In the rows, zero is written as 128.
A single turn carries every row of the set below to another of its rows. Some are shown first; where does it send the rows asked next?
Q_270: [137 136 155 125 140 106 136 139 138 108 108 139  87 133 136 120  95 144
 128 101 122  98 136 134 120 130 132  71 112 120 111 123 102 114 121 126
 127 107 123 130  74  97 137 142 136 107 120 118 153 123 111]
Q_482: [118 141 115 111 133 111 142 119 135 115 100 170 119 126 110 152 150 143
 135 112 124 112 111 111 118 110 135 149 137 114 122 126 114 121 128 130
 139 105 116 144 135 114 137 150 124 121 112 150 137 115  90]
Q_80: [144 142 119 128 126 114 133 120 146 114  97 140  91 144 126 122 118 139
 128 105 134 115 136 112 122 121 132 140 140 110 121 121 116 116 119 126
 137 116 122 131 112 111 107 157 143 106 119 161 173  84  91]
Q_539: [152 152 102 126 108 113 145 151 127 115  94 156 110 139 129 131 142 147
 107 105 139 111 130 137 124 125 119 123 119 117 117 124 118 116 132 130
 127 124 125 136 152 108 104 202 129  96 121  95 125 144 114]
Q_844: [140 138 153 126 141 105 134 136 134 110 107 138  86 130 130 120  90 141
 123 106 120  99 134 134 119 130 133  73 114 122 116 122 104 112 121 127
 130 104 121 133  73  95 139 139 140 108 117 116 152 124 108]
Q_133: [121 140 102 123 110 103 153 137 140 109 101 169  78 141 130  83 139 157
 141 107 133 135 134 132 120 116 116 105 106 118 105 117 108 115 130 131
 127 117 137 123 111  93 104 146 142 126 118 105 191 169 108]
Q_834: [147 143 142 126 125 114 134 149 133 113  95 157 119 127 122 159 107 130
 155  99 130 104 127 127 122 121 127  95  93 120 117 117 120 113 127 133
 135 118 119 143 142 112 130 125 147  83 117 133 137 173 119]
Q_206: [155 157 101 123 107 113 142 145 125 120  92 156 109 137 121 130 140 143
  96 116 138 113 123 134 122 123 118 127 118 120 124 123 121 114 131 131
 130 117 124 139 151 106 109 197 132  96 117  91 124 145 110]
Q_518: [130 144  91 134 113 101 149 126 132 111 101 169  77 133 120  90 131 160
 131 120 122 130 136 129 127 116 121 102 112 115 117 115 115 104 138 133
 131 112 127 140 105  96 112 138 152 133 106  97 187 171 104]
Q_938: [124 140  95 136 113 100 154 133 134 105 100 168  80 137 132  90 137 164
 142 106 123 127 141 131 128 117 121  97 110 112 109 117 109 108 138 130
 128 121 130 137 108 100 107 147 146 132 111 102 188 170 110]
Q_141: [153 154 105 119 105 114 143 150 128 120  93 155 109 140 126 129 143 143
 102 110 143 114 124 135 121 123 117 128 116 120 121 125 119 118 129 129
 128 120 127 134 153 105 105 200 128  93 122  96 127 145 113]
Q_779: [134 156 126 121 121 114 140 133 132 107  90 152 118 143 145 158 139 147
 126 107 136 121 137 140 118 120 118 137  93 115 116 123 114 119 124 127
 130 110 122 134  81  96 124 143 114 116 121  59 168 119 145]
Q_371: [129 139  98 137 129 110 149 142 138 108 102 150 109 130 131 127 163 134
 150 110 122 126 119 105 117 123 132  90 101 111 111 129 114 116 129 132
 128 113 120 136 124  99 120 118 146 112 119  69 175 168  95]
Q_427: [137 158 127 120 121 114 138 131 131 109  88 153 115 141 141 157 138 145
 121 110 137 120 133 140 116 120 117 140  92 118 119 122 115 119 124 130
 130 107 121 134  81  94 125 139 117 115 120  56 170 119 141]
Q_649: [114 139 119 106 132 111 142 124 140 115 102 170 119 130 116 150 154 143
 140 105 128 114 111 112 115 110 133 151 135 116 117 127 113 128 126 128
 137 107 122 136 136 113 136 153 118 117 118 154 138 114  89]
Q_965: [137 137 159 118 140 108 134 140 140 110 107 138  86 133 135 116  95 139
 126 102 127 101 132 136 114 128 130  76 110 123 110 124 102 119 116 125
 128 105 128 125  75  92 136 141 135 103 124 121 156 122 109]
Q_621: [136 156 124 125 123 111 140 130 129 105  91 152 118 140 144 161 137 149
 125 109 134 118 137 141 121 121 118 136  94 114 117 124 115 118 129 129
 131 111 118 138  81  98 124 142 115 117 117  58 166 120 144]
Q_710: [130 141 100 134 128 110 148 140 137 110 101 151 109 130 128 124 162 132
 147 114 125 126 117 105 115 122 132  94 101 115 114 130 116 116 128 133
 128 111 122 135 124  96 120 114 148 111 118  68 177 168  92]
Q_123: [128 135  98 116 107 109 126 115 136 113  95 135 104 132 119 152 117 138
 107 104 138 117 128 144 130 124 135 160 124 115 120 128 115 128 122 123
 130 115 121 134  77  89 135 174 143 117 119 143 167 154 136]
Q_465: [146 142 115 133 127 112 134 118 144 112  95 140  91 141 127 124 116 142
 128 106 130 111 137 111 128 122 132 138 142 107 122 121 117 113 120 127
 138 117 118 135 112 114 108 158 145 109 116 162 171  85  91]
Q_342: [145 144 117 131 126 113 134 117 143 115  96 140  90 142 123 123 116 139
 126 109 132 114 136 111 125 122 132 140 141 110 125 121 118 115 119 127
 137 115 119 134 111 112 108 156 145 108 117 161 172  85  91]
Q_956: [116 139 114 118 133 108 145 122 135 110 101 170 120 125 117 155 151 149
 143 105 120 109 115 111 123 112 138 145 140 110 118 126 114 120 133 129
 137 111 114 145 133 119 137 153 123 121 112 152 135 117  94]
Q_493: [128 139 103 132 129 111 149 144 140 109 102 150 110 131 131 124 164 129
 148 112 128 127 117 106 113 122 131  94  98 115 112 129 113 120 126 132
 129 111 123 132 125  95 120 117 145 110 122  69 178 167  94]
Q_955: [143 141 116 132 126 114 136 121 146 112  95 139  92 143 127 123 118 142
 131 102 131 113 138 111 124 122 131 136 141 107 121 122 116 117 120 126
 135 119 121 133 112 113 106 160 143 107 117 162 173  84  93]
Q_769: [127 133 101 113 107 111 127 116 139 112  95 134 105 134 121 151 120 136
 110 102 141 117 131 146 129 126 133 162 122 114 116 127 113 133 121 123
 129 116 123 130  78  88 134 177 141 114 124 144 169 154 137]
Q_885: [155 154 101 128 109 112 144 147 124 116  92 155 112 135 125 133 138 148
 100 111 134 110 128 134 126 125 121 125 120 116 123 124 119 112 134 131
 129 121 120 143 150 109 110 198 133  98 115  92 124 145 113]
Q_468: [127 147 100 121 111 105 150 129 136 114  99 170  75 138 119  84 135 153
 129 121 132 136 128 130 116 114 117 109 105 121 116 116 113 113 129 136
 132 109 135 129 108  88 109 139 149 126 113 101 192 171 100]
Q_730: [127 134  97 120 107 109 125 116 136 108  95 135 106 133 122 154 118 140
 111  99 136 114 134 146 135 125 134 157 126 111 120 127 113 128 126 123
 128 120 120 137  76  91 135 177 143 118 120 144 166 155 139]
Q_605: [149 143 140 124 126 112 132 145 132 116  95 156 118 126 118 158 106 128
 149 106 129 105 124 125 120 121 127  97  92 121 121 117 123 112 125 134
 135 115 118 145 140 111 134 120 150  85 115 131 136 174 115]
Q_356: [124 131 100 117 105 109 129 118 138 109  94 135 106 135 126 152 121 140
 113  95 138 115 134 147 132 125 134 158 125 111 116 127 110 131 124 123
 128 121 123 131  77  90 134 179 139 115 124 145 168 154 140]
Q_338: [139 140 156 118 139 107 133 135 138 113 109 138  86 131 128 116  92 138
 120 108 126 102 130 134 114 127 130  77 112 124 116 124 105 114 116 128
 130 100 125 129  75  91 139 138 139 105 121 116 154 124 106]
Q_252: [145 142 146 120 126 114 135 149 135 114  96 155 118 131 124 156 109 128
 153  99 135 109 124 127 115 121 124  98  91 123 115 117 119 115 122 134
 135 118 123 138 145 108 131 123 145  80 120 133 139 173 117]
Q_392: [112 137 117 113 132 109 144 126 138 110 101 169 123 130 120 152 153 148
 147  99 124 111 115 112 120 110 136 145 138 111 113 127 109 126 130 127
 136 113 119 139 136 116 134 157 118 118 117 154 137 114  93]
Q_754: [147 144 144 119 124 116 133 146 133 115  95 156 118 129 117 155 108 125
 149 106 133 109 122 127 115 120 124 102  90 124 119 118 122 116 120 135
 135 113 123 139 143 107 133 120 148  82 118 133 137 173 114]
Q_793: [138 157 123 122 122 113 139 128 128 108  89 152 117 139 141 159 135 146
 121 112 134 118 134 139 119 120 120 138  94 117 120 123 117 116 126 130
 130 107 118 138  79  97 126 141 117 118 117  56 167 121 143]
Q_581: [128 138 103 135 128 110 150 145 138 107 101 150 109 131 135 125 164 134
 152 108 127 125 119 106 115 123 130  91 101 113 109 130 113 119 129 130
 128 116 123 134 125  98 119 117 145 111 122  71 177 169  95]

Q_427 moves to Q_779
Q_371 moves to Q_710
Now these:
Q_141 moves to Q_539
Q_468 moves to Q_133
Q_965 moves to Q_270
Q_123 moves to Q_769
Q_754 moves to Q_252
Q_956 moves to Q_482

A single turn carries every row of the set below to another of its rows. Some are shown first; where does it send the rows asked next?
Q_728: [131 139 112 135 129 140 114 121 130 126 148 129 127 167]
Q_505: [135 137 103 135 122 130 120 111 127 125 154 129 129 162]
Q_194: [131 131  97 120 145 138  86 132 124 117  88 138 130 142]
Q_39: [104 139 116 123  98 136 109 132 119 142 116 135 121 119]
Q_190: [123 125  83 147 114 110 120 147 142 148 126 130 159 134]
Q_168: [148 130 113 132 138 133 133 143 125 104 109 116 126 140]
Q_135: [124 143  89 143 133 120  83 123 143 115 115 144 146 141]
Q_222: [136 129 104 152 119 113 145 141 132 136 128 129 130 120]
Q_611: [148 137 120 142  88 126  89 132 122 129 116 126 143 143]
Q_982: [134 107 125 144 113 134  93 139 136 136 145 148 142 149]
Q_60: [131 134  99 141 121 167 111 111 123 145 121 137 136 133]
Q_97: [135 111 132 145 117 140  98 147 135 139 144 142 140 151]
Q_647: [116 134 116 119 101 129 110 128 114 139 119 140 115 126]
Q_213: [158 133 124 143 131 127 130 147 120 123 105 127 120 125]
Q_58: [136 109 107 143 126 121 144 161 143 126 132 129 138 126]
Q_631: [140 132 121 133 141 130  86 139 130 110  98 143 123 135]
Q_666: [141 123 100 144 116 164 122 108 115 145 126 136 134 127]
Q_286: [110 137  79 131 125 120  90 132 139 129 105 137 154 138]
Q_184: [132 126  80 149 111 120 122 141 148 124 121 127 169 128]
Q_251: [135 121 104 126 141 153  98 136 136 105  93 135 134 129]
Q_580: [125 130  78 157 123 118 115 131 145 138 133 146 155 130]
Q_534: [142 146 120 141  84 130 101 143 124 136 116 122 145 142]
Q_17: [105 134  84 126 125 120  95 132 142 106 111 136 146 131]
Q_848: [152 126 115 129 148 138 124 147 119 124 105 119 119 140]
Q_566: [144 120 108 143 131 116 147 157 129 142 124 122 134 140]

Q_251 moves to Q_184
Q_97 moves to Q_60
Now these:
Q_222 moves to Q_631
Q_982 moves to Q_666
Q_190 moves to Q_848

A single turn carries every row of the set below to another of its rows. Some are shown first; where does it send the rows asked next?
Q_231: [135 122 151 105 146 112 142 152 122 123 115 111 154 114]
Q_431: [143 123 101 108 119 137 129 149 149 131 113 125 138 118]
Q_181: [139 130 132 119 131 123 128 139 117 131  82  92 137 130]
Q_954: [109 148 143 129 134 144 145 146 128 134 125 104 139 129]
Q_384: [137 111 130 113 136  97 123 111 117 107 116 138 152 124]
Q_703: [114 146 120 139 135 133 136 146 135 139 124 107 138 135]
Q_400: [142 129 156 140 117 112 121 159 127 110 126 132 121 120]
Q_719: [130 116 153 136 122 125 113 103 139 115  97 113 142 122]
Q_950: [118 149 121 137 132 140 144 140 128 131 127 110 139 144]
Q_799: [133 123 107 108 126 124 129 140 108 111 129 144 155 124]
Q_55: [139 146 164 117 138 121 119 131 107 126 117 142 142 114]
Q_197: [128 120 112 109 121 120 138 138  97 116 124 138 161 125]
Q_479: [118 136 152 126 130 130 123 127 160 124 124 132 122 115]
Q_192: [119 144 148 131 134 120  99 126 126 135 137 115 132 125]
Q_858: [138 107 133 124 143 132 139 100 112 135 120 127 150  98]
Q_230: [146 139 102 125 137 115 127 142 109 149 132 115 132 127]
Q_646: [140 110 122 117 139 100 118 126 135 136 117 136 111 105]
Q_900: [133 109 115 115 126 126 126 158  94 119 125 135 150 126]
Q_428: [134 118 124 119 136 109 122 115 138 125 134 141 120  99]
Q_325: [127 103 141 137 131 125 119 141 123 146  89 123 109 126]
Q_711: [122 118 129 151 112 158 140 137 110 119 116 122 138 123]
Q_715: [117 122 129 141 119 118 147 144 120 100 117 136 129 145]
Q_115: [131 111 143 151 123 137 120 108 129 104 113 117 135 122]
Q_110: [152 128 132 117 142 129 133 122 120 154 100 135 152 132]
Q_279: [123  98 156 117 131 123 112 159 128 135 121 134 137 115]
Q_298: [123 120 143 151 116 133 113 103 135 119 121 116 135 126]
Q_324: [137 122 128 106 135 112 114 122 140 131 134 137 111 102]
Q_886: [157 111 125 144 119 127 138 149 138 137 111 128 136 136]

Q_711 moves to Q_479
Q_950 moves to Q_298
Now these:
Q_858 moves to Q_431
Q_181 moves to Q_325
Q_324 moves to Q_197
Q_646 moves to Q_900
Q_110 moves to Q_886

A single turn carries every row of the set below to another of its rows. Some are shown first; where does it send the rows asked next?
Q_484: [131  97 127 140 127  94 148 137 106 114 138  84]
Q_83: [130 107 125 133 134 101 144 138 107 115 143  76]
Q_336: [117 149 129 140 145  93 141 133 109 110 126 133]
Q_378: [128 113 125 131 125 148 133 135 117 117 139 123]
Q_225: [162 126 132 135 142 127 137 129 125 104 134 142]
Q_795: [155 160 120 137 146  81 133 134 122 112 138 110]
Q_121: [124 104 133 134 152 114 131 130 122 144 131  87]
Q_180: [126  98 131 134 145 108 134 130 123 142 131  92]
Q_477: [146 118 109 128 128 143 132 139 113 110 154 103]
Q_897: [130  97 129 135 144 104 131 130 122 139 130  91]
Q_189: [128 107 134 135 154 115 132 131 120 143 136  83]
Q_420: [133  99 124 134 144 103 131 130 118 136 140  81]
Q_109: [131 114 129 132 143 108 146 139 105 114 144  70]
Q_399: [125 141 123 140 136  83 139 130 111 102 127 134]
Q_837: [167 125 124 133 139 122 138 131 123  99 137 136]
Q_884: [147 111 107 130 122 136 134 136 113 107 153 109]
Q_903: [132 155 111 132 150  92 135 139 106  98 148 110]
Q_751: [131 142 114 139 137  80 138 133 106  96 138 127]
Q_495: [135  96 125 133 142 101 133 131 120 137 135  87]
Q_755: [132 127 124 129 135 152 133 135 115 114 148 107]
Q_467: [124  96 134 138 129 100 147 135 109 116 129  93]
Q_295: [116 158 130 133 151 101 139 134 110 108 129 127]
Q_485: [148 163 126 135 155  89 135 134 122 114 139 106]
Q_239: [113 103 144 138 134 108 148 135 109 123 123  98]
Q_555: [157 138 136 131 153 143 134 132 126 109 138 131]
Q_689: [141 108 110 132 118 137 134 133 115 112 146 118]
Q_453: [119 165 129 132 157 105 140 137 108 105 137 115]
Q_750: [155 152 119 140 141  77 130 134 123 112 134 117]
Q_824: [112 113 150 134 141 113 147 138 109 127 125  89]
Q_675: [162 142 132 129 157 140 135 132 123 106 145 124]
Q_811: [171 128 121 131 142 122 137 132 122  99 146 131]
Q_49: [167 139 129 130 152 134 132 134 120 101 150 119]
Q_483: [115 119 146 134 147 121 146 138 108 125 134  79]
Q_229: [126 124 126 130 133 154 133 135 119 118 143 117]
Q_673: [135 148 109 136 143  80 137 135 106  92 145 114]
Q_104: [157 134 139 133 143 134 139 132 125 108 133 140]
Q_734: [139 164 138 139 153  93 135 134 126 117 127 120]
Q_662: [136 125 114 128 136 152 132 140 114 112 153 102]
Q_640: [126 163 120 129 159  99 139 137 104 103 143 107]
Q_951: [145 150 131 141 146  83 135 131 125 116 123 128]
Q_639: [121 120 136 132 149 116 147 141 107 119 142  71]
Q_370: [172 132 121 131 145 127 135 135 122  97 151 120]
Q_346: [135 104 126 131 151 109 131 134 116 137 142  78]
Q_875: [149 147 123 140 140  77 134 133 126 109 130 124]
Q_865: [138 156 136 139 146  88 135 133 129 118 124 124]
Q_424: [134 106 118 133 120 139 131 134 119 116 140 123]
Q_664: [144 167 132 135 155  92 133 137 123 116 135 111]
Q_515: [131 105 125 132 152 109 131 131 119 140 139  80]

Q_640 moves to Q_751
Q_467 moves to Q_483
Now these:
Q_689 moves to Q_229

